In the rows, zero is written as 128.
The rows of T fall into 4 groups, which share some directions, and each row is roughly a mix of its group's hidden directions.
T (144 x 11):
[[188 126 164 129 105 109 111 140 125 106 152]
 [129 121 114 138  85  86 127 176 117 134 157]
 [104 159 178 128 117 137 127 146 144  79 136]
 [116  99 137  89 163 140 143 157 105 160 101]
 [121 167 110  82 145 179 140 128 133 136 116]
 [133 104 170 126 140  86 175 131 101 136 121]
 [105 107 135 181 135 138 119 106 138 154 172]
 [107 143  85 109 146  99 152  80 146 138 135]
 [146 166 103 107 130 139 141  65 136 142 130]
 [108 120 132 128 162  94 132 153 140 160 180]
 [122 109 111 128 161  90 141 160 121 172 158]
 [135 185 118 113 112 138 143 125 176 126 100]
 [125 137 146  70 119 144 128 105 121 173 153]
 [175 106 141 121 104 136  85 169 123 139 120]
 [105 106 100 149 102 135 128 114 109  71 105]
 [156 152 119 187  97 115 109 137 117 103 141]
 [ 68 135 121 103 155 144 107 162 138 134 146]
 [163 165 113 129 139 154 127 160 102  91 103]
 [115 112 142 139 116  96 107 132  95  84 172]
 [ 99 163 103 176 139 151 140 120 139  93 138]
 [142 129 109  86 111  94 148 132 173 156 109]
 [ 89 104 128 135 143  84 131 165 160 112 145]
 [145  99 129 113 149 141 157 103 126 190 123]
 [168 131  94  75 154 137 141 120 115 149 118]
 [118 166 161 121 118 152 146 155 163 103  96]
 [143  98 114 114 138  77 109  86 123 128 159]
 [107 120 128 101 117  71 159 112 135 166 124]
 [140 160 160 159 109 108 101 154 154  93 117]
 [141 128 123 147 154 166 119 126  72 102 100]
 [140 131 102 168 118 160 142 137 162 115 175]
 [113 112 115 152  92  79 113 173 124 122 139]
 [104 140 147 146  84 115 126 116 172 152  94]
 [173 112 137 107 102 134 145 182 114 109 127]
 [101 110  98 173 129 162 119 103  99 134 104]
 [129 117 160  95 126  91 123 152 170  98 108]
 [129 138 163  91 106 167 106  88 123 144 147]
 [130 135 133 189 118 127 109 176 105 118 136]
 [ 77 108 119 117 113 105 142 115 150 115  79]
 [172 144 132 127 164 148  91  96 108 150 119]
 [116 137 167 100 139 174 139 118  89 124 157]
 [148 128  72 137 121  78 108 129 146 130 148]
 [109 165 138  68 161 141 119 147 119 118 122]
 [110 139 104 118 187 147 143 131 140 168 148]
 [159 122 124 161 150 128 108 120 162 161  83]
 [150 129 175 109 113 156  94  88 119 143 141]
 [163 122 189 125 105 116 132 106  98 123 116]
 [ 81 150  80 127 129 146 135 144 152  98 113]
 [103 109 134 115 128  65 103 138 137  94 116]
 [113 139 128 130 138 132 122 157 125 154  56]
 [122 146  90 114 155 168 128 133 166 111 163]
 [139 122 132 116 139 114 118  74 128 171  85]
 [146 158  87 118 101 136 110 124 130  85  92]
 [134 154 161 108 164 134 171 146 144 151 156]
 [101 141 144 102  93 112 103 139 156  98  89]
 [113 161  91 148 169 142 152 135 119 156 158]
 [159 155 123 130  84 124 160 113 149  86 139]
 [101 131 145 130 108 139 119  91 151  92  78]
 [134  82 128 108 165 120  99 108  86 141 139]
 [149 116 148  69 131 150 172 118 140 132 139]
 [129 148 146  88  82 126 142  91 142 111  99]
 [ 82 141 151 151 113 128 124 174 163 127 109]
 [125 158 111 127  99 124 155 157 173  87 125]
 [183 119 107  97 141 138 115 111 118 121 172]
 [140 121  79 139 156 104 117 125 109 152 174]
 [121 125 119 152  93  91 128 135 109  80 164]
 [ 80 101 147 157 155 118 134 129 155  92 113]
 [136 142 157 112 141 172 131 146 119 106  74]
 [163 128 110 132 138 148 147 149 135  88 181]
 [135 132 140 133  92 150 143  96 178  89 131]
 [124 107 165 104  81 138  99 127 140  93 148]
 [134  76 157 112 130 106  96 151 123 153 156]
 [155 158 136 100 109 156 151 162  99 128  94]
 [125 100 159 143 166  96 104 127 130 169 152]
 [ 97 162 154 137 115 148  84  93 118 121 151]
 [141 142 108 157  76  91 152 152 143 139 117]
 [123 165 105 124 176 140 147 145 131 158 164]
 [157 128 113 159 137 136 195 116 130 107 139]
 [129  87  83 103 134  94 148 115 134 150 104]
 [124  77 152 136 151 136 103 149 128 171 104]
 [103 133 121 151 149 143 104 144  81  97  91]
 [155 155 111 144 151 141 126 159  71 144 139]
 [126  95 103 107 149 109 116  92 118 174 155]
 [113  79 161 129  85  99 105 122 133 112 135]
 [141 125 111 116 147 132 141 130 119  98  56]
 [132 113 125 113 136 112 135 110  98 199 144]
 [173 124 118  91 118 173 116 155 102 128 121]
 [167 113 122 136 102 122 128 127 113 150 191]
 [111 152 164 115 129 169 123 114  95 100 162]
 [148  87  87 120 161 119 136 109 159 127 158]
 [124 113 121  97 143 123 147 167 116 165  79]
 [160 143 128 171 107 122  88 163 111 151 141]
 [115 160 128 102  92 133 104 126 179 109 104]
 [135 119 125 119 184 161 124  87 111 134 157]
 [152 156 119 123 160 140 174 134  83 108 120]
 [130 137 156 163 108 148 190 110 137 114 132]
 [135 175  89 136 133 132 120 156  91 137  96]
 [112 140 149 116 133 171 150  77 126  97 109]
 [187 143 161 147 123 144 104  97 109 129 125]
 [115 135 136 142 121 189 162 131  98 121 158]
 [126 122 118 114 158  90  90 108 105  94  95]
 [110  86 109 103 153 128 151 130 142 155  82]
 [ 85 126 122 103 155 116 170 142 122  85 129]
 [144 127 175  96 139 149 108 153  88 115 149]
 [133 109 122 103 165 144 169 120  97 167 147]
 [ 84 116 107 110 144  91 118 131 123 101  84]
 [148  82 137 123 146 123  96 126  80 123 160]
 [117 108 111 130 173 137 126  63 123 134 123]
 [129 130 153 138 158 187 137 103 143 162 135]
 [139 161 153 106 116 101 159 147 179 139 119]
 [156 118 151  86 174  99 152 127 116 147 136]
 [101 147 160 109 130 103  78 169 131 126 119]
 [118 116 130 198 141 137  99 118 138 156 137]
 [162  89 138 100 127 101 115 178 121 137 141]
 [162  92 149  95 120 119 134 134 120 152 177]
 [ 94 145  94 157 147  96  98 113 152 133 100]
 [173 111 171 121 105 123 103 113  90 111 134]
 [ 85  97 142  93 140 114 109  92 139 137  98]
 [ 89  95 138 144  95  75 134 115 142 117 128]
 [119 162 108 146 111 158 146  90 125 104  86]
 [131 150 139 144 113 142 124 119 121 128 205]
 [111 149 106 138  83  82 124 165 138 126 108]
 [103 174 124 101 122 123 134 144 180 140 103]
 [155 115 110  88 132  80 119 123 155 151 100]
 [173 163 154 111 132 142 123 140  78 114 131]
 [ 64  99  94 137 136 134 134 126 117 157 134]
 [120 155 129 159  96 113 125 125 164  80 102]
 [109 124 141 158 144 132 105  81 173 111 106]
 [120 100 127 117 134 117 114 178 114  94 174]
 [167 119 139  98 156 156 148 115 148 143  85]
 [130 166 135 149 126 182 156 124 120  92 111]
 [174 104 114 112 120 107  82 101 106 130 110]
 [142  87 116 181 114 117 122 126  83 134 134]
 [157 127 145 168  82 114 152 117 104 108 103]
 [147 120 157 130 119 154 111 151 126 165  72]
 [ 91  88 138 147 148 126 100 132 121 158 169]
 [109  84 100 108 147 143 101 118 134  89 158]
 [ 79 151 132  89 158 153 130 117 157 146 136]
 [145 139 120 193 140 138 118  93 156 131 111]
 [ 70 116 106 143 145  95 151 120 145 139 102]
 [136 122 134 194 124 114 118 108 107 134 167]
 [ 73 134 105 134 143 162 145 123 141 167 109]
 [112 160 164 120  93 150 159 107 127  91 141]
 [137 104 121 129 177 144 173  93 134 114 151]
 [126 134 116 118  96  83 106 157  93 104 155]]
Which two rows in each list fit none of the groups? Every other row fits one group, some only roughly. Give them in the order they come.
  K671: [126 138 146 128 108  72 156 110 155 101 100]
  K278: [116 129 117 148 102  96 126 128 120 186 167]
  K847: [103  98  99 167 107 132 149 161 146  98 115]
  K524: [156 131  69 138 164  96 123 119 147 137 121]
  K450: [178 151 109 126 120  95 168 157 122 140 140]
  K731: [ 85 110 120 166 103 106 146  85 120 131 111]
  K798: [139 136 160 134 133 116 106 159  90 181 143]
  K131: [117 143 120 157 109 113 109  69 164 146 128]
  K778: [149  98 124 109 192 114 119 118 111 100 136]
  K688: [102 110 171 105 173 144 154 114 117 129 153]
  K868: [163 137 130 167 107 117 115 127  89 171 109]
  K594: [153 158 101 112  79 109 146 143 112 104 152]
  K190: [ 95  93 147 154 103 142  95 130 112  98 158]
 => K847; K778
  K602: [179 113 150  98 158 134 106 163 134 134 109]
  K297: [111 137 117 106 137 148 139 166  97 103  76]
  K41: [148 136 107 117 133 141  58 115 138 158 123]
  K294: [126  96 149  84 170 144 106 141 148 115 152]
  K89: [156  89 151 161 139 134  79 122 106 146 128]
  K694: [ 66 105 103 133 140 162 117 143 131 120 107]
  K932: [139 146 120 104 159 134 117  61 117 106 135]
  K348: [136 187 109 110 133 142  91 120  98 153 130]
  K516: [116 118 116 137 158 117  91 109 171 103  88]
  K592: [162  95  93 118 124  92 114 123 103  88 120]
  K296: [109 131 110 102 140 112 107 172 132  95  82]
  K503: [149  98 102 146 120  85 113 120  96 153  95]
  K507: [156 121 163 129 122 153 129  86 141 131  77]
 => K294; K507
  K980: [149 112  87 132 178 123 101 100 138 157 124]
  K133: [109 131 110 107 169 154 123  98  96 111  88]
  K95: [ 92 123 126 122  92 117  78  84 124 127 131]
  K626: [ 79 170 116 138 114 106 113 112 144 147  93]
  K382: [118 115  99 107 119  96 126 170 168 105 155]
  K207: [179 118 120 153  77 108 120 122 148 150 130]
  K600: [149 150 115 131 140 143 155  76 146  89 152]
  K337: [146 149  92 118 128 192 132 140 101 127 121]
  K937: [131 134  76 167 132 119  95 124 146 147 161]
  K385: [165  79 140 128 143  84 138 122  97 131 140]
  K846: [188 123 121 110 112 155 151 129 135 167 145]
  K862: [134 111  92 131 144 144  74 140  96 139 159]
 => K95; K937
  K162: [135 124 133 111 124 127  86 179  85 146 147]
  K944: [142 140 135 158 149  61 146 119 138 152 134]
  K265: [127 172 127  94 162 145 137 130  96 132 169]
  K469: [116 128 100 175 150 165 153 120 140 152 158]
  K14: [130  99 131 132 128 157 151 158 134 192 120]
  K991: [137 117 153 106 155 152 133 122  81  78 123]
  K73: [ 67 131 146 148 152 159 133 110 125 104 147]
  K472: [108 148 115  96 123 138 153  88 125 157  82]
  K924: [176 152 129 114  93 105 115 142 146 156 160]
  K356: [151 132  94 127  89 119 184 123 151 115 118]
  K252: [150 113 155 114 168 139 119 174 125 169 130]
 => K265; K252
  K619: [122  92 191 134 157 146 112 117 135 119 148]
  K137: [158 134 181 113 128 164 138 165 122 108 136]
  K352: [127 119 145 130 112 138 161 101 120 178 175]
  K623: [132 126 107 165 108 101 129 112 141 179  91]
  K409: [138 145 127 105 152 102  76  92 114 122 157]
  K831: [114 120  61 141 142 142 148 106 153 122 108]
  K949: [ 95 108 160  93 133 132 141  97 135 100 168]
  K395: [139 101  98  96 154 105  86 129 128 119 167]
  K909: [105 150 131 129 109 124 133  59 152 132 150]
  K915: [115 128  96 153 147 124 126 186 141  91 140]
  K208: [181  95 140 145 131 120  96 166 111 122 139]
  K45: [117 124 108 149 106 124 115 183  80 130 112]
  K707: [ 84  86 156 133 116 138 113 163 159 124 136]
  K69: [ 92 124 172 134 117 116 104 169 133 162 148]
  K493: [ 77 140 138 148  81 108 132 110 132  95 129]
 => K707; K493
